[ 32, -51,  33,  25, -14] -> B
[-13, -51,  33,  25, -14] -> F
[ 18,  52, -39,  24,   8] -> P
[ 7, -2, -7, 43, 33] -> L
[-16, -54,  40,  24, -17] -> S
key -> tag
[8] -> Q_5
[-17] -> Q_131
[-54] -> Q_87
key S 5: 	Q_131
which: [-16, -54,  40,  24, -17]	S
succ: [7]	[-2]
succ: [-7]	[43]
which: [-13, -51,  33,  25, -14]	F
which: [ 18,  52, -39,  24,   8]	P
which: [ 32, -51,  33,  25, -14]	B

[16, 17, -1, -2, 39, 21, 30] = T
[-40,  -3,   3,  22,  25, -25, -22] = N
[-40, -23,   3,  38,  25,  21, -22] = V
Table of tags by key:
[-1] -> Q_275
[-2] -> Q_639
[22] -> Q_626
[38] -> Q_561
key T 4: 	Q_639
succ: [38]	[25]
which: [-40, -23,   3,  38,  25,  21, -22]	V
which: [16, 17, -1, -2, 39, 21, 30]	T
succ: [-1]	[-2]

[ -5,  -6,  -5,  -5,  -6,  -5,  -6,  -5,  -5,  -5,  -5,  -6,  -5,  -6,  -6,
  -6,  -6,  -6,  -6,  -6,  -6,  -7,  -7,  -7,  -7,  -7,  -7,  -8,   7,  -8,
  -9,  -9,  -9, -10, -10, -11, -12, -12, -13,  18, -15, -16, -17] = G
[-20, -18, -16, -14, -11,  -9,  -6,  -4,  -1,   1,   3,   6,   7,   9,  10,
  11,  11,  12,  12,  12,  12,  11,  10,   9,   9,   7,   6,   5,   4,   3,
   2,   2,   2,   1,   2,   2,   2,   3,   4,   5,   6,   7,   8] = X
[ -1,  -2,  -4,  -6,  -7,  -8,  -9, -10,  -9, -10,  -9,  -8,  -7,  -6,  -5,
  -4,  -3,  -3,  -3,  -3,  -4,  -5,  -5,  -7,  -8, -10, -11, -12, -13, -14,
 -14, -13, -13, -12, -11,  -9,  -7,  -5,  -3,  -1,   1,   3,   4] = Y
[ -4,  -6,  -7,  -9, -11, -12, -14, -15, -16, -16, -17, -16, -16, -15, -14,
 -13, -11,  -8,  -5,  -2,   2,   6,  10,  14,  18,  22,  27,  30,  34,  37,
  40,  42,  44,  46,  46,  46,  45,   5,  42,  40,  37,  34,  30] = C
[0, 1, 2, 2, 3, 4, 5, 5, 6, 6, 7, 7, 7, 7, 7, 7, 8, 8, 8, 8, 8, 8, 8, 8, 8,
 8, 8, 8, 7, 7, 7, 6, 6, 5, 5, 4, 3, 3, 2, 2, 1, 0, 0] = W
[  4,   5,   5,   6,   6,   7,   8,   9,  10,  11,  12,  13,  14,  15,  15,
  15,  14,  13,  11,  10,   7,   4,   0,  -4,  -7, -11, -15, -18, -20, -22,
 -24, -26, -26, -25, -24, -23, -21, -19, -16, -14, -11,  -9,  -6] = M
[-6, -6, -5, -5, -5, -4, -4, -4, -4, -4, -4, -4, -5, -5, -6, -5, -6, -6,
 -5, -5, -4, -3, -2, -1,  1,  2,  3,  4,  4,  5,  6,  6,  6,  5,  5,  4,
  3,  2,  1,  0, -1, -1, -1] = K
[22, 23, 24, 25, 26, 26, 26, 25, 24, 23, 21, 19, 17, 15, 13, 11,  9,  7,
  5,  4,  3,  2,  1,  1,  1,  1,  2,  3,  4,  5,  6,  7,  8, 10, 11, 13,
 14, 16, 17, 19, 21, 23, 25] = J
which: [ -5,  -6,  -5,  -5,  -6,  -5,  -6,  -5,  -5,  -5,  -5,  -6,  -5,  -6,  -6,
  -6,  -6,  -6,  -6,  -6,  -6,  -7,  -7,  -7,  -7,  -7,  -7,  -8,   7,  -8,
  -9,  -9,  -9, -10, -10, -11, -12, -12, -13,  18, -15, -16, -17]	G
key -> tag
[-11] -> Q_64
[1] -> Q_887
[37] -> Q_433
key Y 41: 	Q_887
which: [-6, -6, -5, -5, -5, -4, -4, -4, -4, -4, -4, -4, -5, -5, -6, -5, -6, -6,
 -5, -5, -4, -3, -2, -1,  1,  2,  3,  4,  4,  5,  6,  6,  6,  5,  5,  4,
  3,  2,  1,  0, -1, -1, -1]	K
which: [ -4,  -6,  -7,  -9, -11, -12, -14, -15, -16, -16, -17, -16, -16, -15, -14,
 -13, -11,  -8,  -5,  -2,   2,   6,  10,  14,  18,  22,  27,  30,  34,  37,
  40,  42,  44,  46,  46,  46,  45,   5,  42,  40,  37,  34,  30]	C
which: [0, 1, 2, 2, 3, 4, 5, 5, 6, 6, 7, 7, 7, 7, 7, 7, 8, 8, 8, 8, 8, 8, 8, 8, 8,
 8, 8, 8, 7, 7, 7, 6, 6, 5, 5, 4, 3, 3, 2, 2, 1, 0, 0]	W

[ 21,  -3,   9, -17, -28,  19,  -6,  44, -13,   1,  17,   2, -11, -24,   7,
   3,   3,   9,   8, -41,   4,  21,   3,   2, -33,   9,  14,  31, -32] -> R
[  2,   3,  12,  -8,  -4, -13, -10,  15,  -9,  -1,   3, -11,  -7,   9,   2,
  -4,  -1,  -4,   6,  -5,   4,   5,   6,  -6, -10,   6,  -4,  -8,   5] -> Z
[-21,   9,  10,  -8,  30, -36, -17, -35,   3,  -2, -10, -22,  -1,  31,  -4,
  -8,  -7, -16,   2,  36,   6, -18, -11, -17,  27,   4, -21, -48,  36] -> E
tags:
[22] -> Q_451
[-3] -> Q_498
[21] -> Q_436
[-2] -> Q_28
[-18] -> Q_955
key R 22: 	Q_436
succ: [44]	[-13]
which: [  2,   3,  12,  -8,  -4, -13, -10,  15,  -9,  -1,   3, -11,  -7,   9,   2,
  -4,  -1,  -4,   6,  -5,   4,   5,   6,  -6, -10,   6,  -4,  -8,   5]	Z
which: [-21,   9,  10,  -8,  30, -36, -17, -35,   3,  -2, -10, -22,  -1,  31,  -4,
  -8,  -7, -16,   2,  36,   6, -18, -11, -17,  27,   4, -21, -48,  36]	E

[ 47, -47,  44,  29] = D
[-17, -29,  42,  -8] = H
[-14,  30,  36,  13] = A
[ 38, -45,  41,  30] = Q
[-16, -38,  29, -27] = U
succ: [-47]	[44]
Table of tags by key:
[41] -> Q_476
[29] -> Q_948
[30] -> Q_622
[37] -> Q_714
[44] -> Q_59
[36] -> Q_966
key A 3: 	Q_966
succ: [41]	[30]
succ: [-17]	[-29]

[ 34,  16,  19,   4, -20,   4, -33,   1,  19,  43,   6]  Dirul
[ 34,  16,  19,   4, -20,   8, -24, -24,   5,  -6,   3]  buga
[-15, -14,  11,  19,  -9,  -2,  20,   6,   1, -19,  -5]  zumi
[ 20,  -2, -56, -12,  22,  15, -19,   5, -10,  15,   8]  Bug
[-16, -11, -22,  22,  24,  -6, -29,  34,   1,  35,   5]  pigek
[-10,  20,   4,   3, -14,  17,  24,  23,  -5,  -6,  16]  Miper
[16, 10,  1, -9, -9,  9, 12, 48, -6, 20, 24]  Rade
[ 19,  12,   3,   4, -25, -18,  -4, -46,  24,  11, -12]  nurur
[-25,   2,  24,  26, -20,  -5,   6,   8,  -5, -39, -13]  moro
[-23, -11,  -2,  -9,  -9, -23,  35,  15,  20,   4, -30]  Bupi
[ 28,   9,   0, -24, -14,  -2, -10,  -3,  -7, -19,   7]  lof
[  2,  13,   5, -31, -22,  -6, -18, -36,   4,   9,   2]  Zoru
succ: [-16]	[-11]
tags:
[16] -> Q_210
[-16] -> Q_355
[-6] -> Q_736
[22] -> Q_398
[-17] -> Q_799
[-7] -> Q_779
[2] -> Q_374
[19] -> Q_17
key pigek 1: 	Q_355
which: [ 20,  -2, -56, -12,  22,  15, -19,   5, -10,  15,   8]	Bug
which: [-15, -14,  11,  19,  -9,  -2,  20,   6,   1, -19,  -5]	zumi
which: [-16, -11, -22,  22,  24,  -6, -29,  34,   1,  35,   5]	pigek

[-23,  14,  -8, -22,   6, -46, -19,   5,  45,  13,  17,   4,   1,  18] = Mog
[ 38, -20, -12,  32,   4,  21,  10, -26,  -1,  -5, -40, -22,  18, -13] = ged
[  4,   7, -16,   7,   0,  -6, -12,  -6,   3,  10, -21,   7, -14,  -3] = Rovi
[  8,  19,   7,  23,  -1, -11,  -7,  -2,   9,  11,  -1,   9, -10,   5] = Pid
[-24,   9,   9, -18,   1, -24,  -4,  19,  19,   1,  42,  26, -16, -13] = pob
[ 13,  -1, -21,   6,   7, -22, -12, -21,  36,  11, -37, -27,  24, -33] = lusid
[-17, -28,  47,  22,  22, -24, -61,  -2, -42, -12, -27, -25,  13,  33] = gek
Table of tags by key:
[9] -> Q_139
[47] -> Q_495
[3] -> Q_877
[7] -> Q_432
[2] -> Q_890
[-12] -> Q_811
[-17] -> Q_681
[-16] -> Q_51
[8] -> Q_312
key Rovi 3: 	Q_51
succ: [0]	[-6]
succ: [32]	[4]
which: [ 38, -20, -12,  32,   4,  21,  10, -26,  -1,  -5, -40, -22,  18, -13]	ged
which: [ 13,  -1, -21,   6,   7, -22, -12, -21,  36,  11, -37, -27,  24, -33]	lusid
which: [  4,   7, -16,   7,   0,  -6, -12,  -6,   3,  10, -21,   7, -14,  -3]	Rovi
which: [-17, -28,  47,  22,  22, -24, -61,  -2, -42, -12, -27, -25,  13,  33]	gek

[ -7,  13, -11,  -9,  -5, -14,   2,   0,  -7,   6, -11,  -9,   4,  10,   5,
  29, -32,  -2,  17,   4,   8,  30,  -4,  21,  15,   9, -13,   8,  -6,  26,
  -2]  zanep
[ 11,   9, -22,  -9, -20,  11,   6,  -2,   4,   0, -11,  17,   3,  27,   6,
  11,   7,  -6, -12,   9,   0,   5,  -5,   6, -28,  18,  -4,   7,   8, -27,
  11]  Rukel
[  7,  10, -13, -15,  -6,  11, -11,   2,   0,   8, -14,  11,   5,   8,   3,
  29,   6,  -3,  -1,  26,  -1,  11,  -8,   8, -21,  13, -17,  17,   0,  -9,
  -4]  kesis
[  8, -19,  -3,  -7,  -6,  16,  13,  -9,   1, -16,   3,  12,   2,   7,   5,
 -49,  19,  10, -24,  -9,  -3, -49,   8, -19,  -9,   9,   8,   4,   9, -16,
  -1]  Par
succ: [27]	[6]
Table of tags by key:
[1] -> Q_33
[0] -> Q_181
[9] -> Q_39
[2] -> Q_761
[-7] -> Q_387
key Par 9: 	Q_33

[-36,  14, -41,  47,  -5, -21,  -6,  14,   0,  45] -> tinuv
[-35,   8, -22, -41,  20, -17,  -2,  29,  12,  38] -> ven
[-34,   1, -29,  13,  24, -12, -12,  25,  13,  39] -> supiv
[-41,   2, -32,  18,  24,  -3,  10,  11,   7,  45] -> dofud
[-38,  13, -38,  24,  18,   2,   6,  40,  18,  36] -> Bir
[-38,   4, -23,  11,  26,   0,   5,  24,   6,  51] -> teg
[-28,  12, -40,  12,  33,   0,  11,  35,   6,  43] -> pap
[-22,  11, -31,   6,  26,  -6,  16,  42,   3,  46] -> sizo
[-27,  18, -28,  -6,  25,   7,   5,  31,   8,  59] -> fuzet
[-16,  12, -42,   6,  25,   8,   6,  38,  14,  49] -> ruv
[-18,  13, -46,  16,  16,   4,  14,  36,  24,  55] -> zudo
[-26,   8, -27,  -5,  31,   6,  10, -42,   2,  63] -> fubub
tags:
[-38] -> Q_395
[-40] -> Q_712
[-32] -> Q_473
[13] -> Q_978
[-45] -> Q_37
[-46] -> Q_68
[-27] -> Q_509
key zudo 3: 	Q_68
which: [-16,  12, -42,   6,  25,   8,   6,  38,  14,  49]	ruv
succ: [-26]	[8]
succ: [-2]	[29]
succ: [-23]	[11]
succ: [-18]	[13]

[  3,   9,  -2,  -5, -23,   0,  56, -28,  -4,  -8, -20,   2,  -6,  -8,  19,
  -3] -> kuvi
[-18,  -8, -62, -55,  43,  -3, -35, -63,   2,   0, -32,   0,  -6, -28, -24,
   3] -> rad
[  2,  20, -15,  18, -51,  -7, -33, -25,   5, -11,  22,  -4, -15,   2,  20,
  -5] -> tasi
[  3,  -6,  -4,  -5,  -1, -11, -38,   4,   2,   0,  -4,   1,   6, -10,   2,
  -1] -> Fudel
[  7, -12, -31, -37, -31,  15,  12,  35, -12,  14, -33,   0,  10, -10,  -3,
   2] -> Ved
[  4,   8,   3, -50, -46,  -8, -10, -22,  -3,   4, -22,  -2,  -1, -11,   7,
   4] -> Vodev
[  4,  -5,   4, -31, -29,   0,  -8,  14,  -6,   7, -60,   0,  13, -25, -17,
   5] -> Nuv
succ: [-60]	[0]
key -> tag
[-10] -> Q_52
[-33] -> Q_271
[-5] -> Q_970
[57] -> Q_399
[19] -> Q_342
[-4] -> Q_817
[56] -> Q_666
key kuvi 7: 	Q_666
succ: [-51]	[-7]
which: [  2,  20, -15,  18, -51,  -7, -33, -25,   5, -11,  22,  -4, -15,   2,  20,
  -5]	tasi

[ 25,  10,  -8,   2, -18, -39,   7,  46,   4, -17] -> zife
[ 45,   3, -14,  18,  41,  32, -43,  22,  26, -12] -> zubov
[-44,  -1,  -9, -37, -15,  -8,  20, -42,  -3,   6] -> ludab
[-44,  -1,  -9, -37, -42,  -8,  12, -42,  -3,   6] -> konu
[  8,  17,  23,  -5,   4,  -1,  12, -43, -25, -17] -> dek
[-59,  15,   5, -23,  -1, -29,   0,  39,  13,  29] -> kudib
tags:
[6] -> Q_990
[39] -> Q_734
[23] -> Q_855
[-42] -> Q_136
[-41] -> Q_285
[-43] -> Q_536
[22] -> Q_232
key konu 8: 	Q_136
which: [ 45,   3, -14,  18,  41,  32, -43,  22,  26, -12]	zubov
which: [-59,  15,   5, -23,  -1, -29,   0,  39,  13,  29]	kudib
succ: [32]	[-43]

[ 19, -24,  10,  -9, -48, -45,  -3,  20,  -4,  49,  -4,   8, -17,  25,  33,
   9,  -1,  11,   6,   0,  18,  28,  12, -16,   0, -11,  12,   9, -26] : Vames
[ 25, -24,  10,  -9, -48, -45,  -3,  20,  -4,  49,  -4,   8, -17,  25,  33,
   9,  -1,  11,   6,   0,  18,  28,  12, -16, -59, -11,  12,  10, -26] : fek
[ 19, -23,   9,   0, -34, -35, -18,  31, -12,  45,   4,  12,  -7,  29,  27,
  -1, -17,  -6,  -4,   1,  18,  37,  17,  -3, -32,  -7,  -3,  12, -25] : rupug
which: [ 19, -23,   9,   0, -34, -35, -18,  31, -12,  45,   4,  12,  -7,  29,  27,
  -1, -17,  -6,  -4,   1,  18,  37,  17,  -3, -32,  -7,  -3,  12, -25]	rupug
which: [ 25, -24,  10,  -9, -48, -45,  -3,  20,  -4,  49,  -4,   8, -17,  25,  33,
   9,  -1,  11,   6,   0,  18,  28,  12, -16, -59, -11,  12,  10, -26]	fek
succ: [-6]	[-4]
Table of tags by key:
[1] -> Q_201
[31] -> Q_53
[20] -> Q_224
key rupug 8: 	Q_53

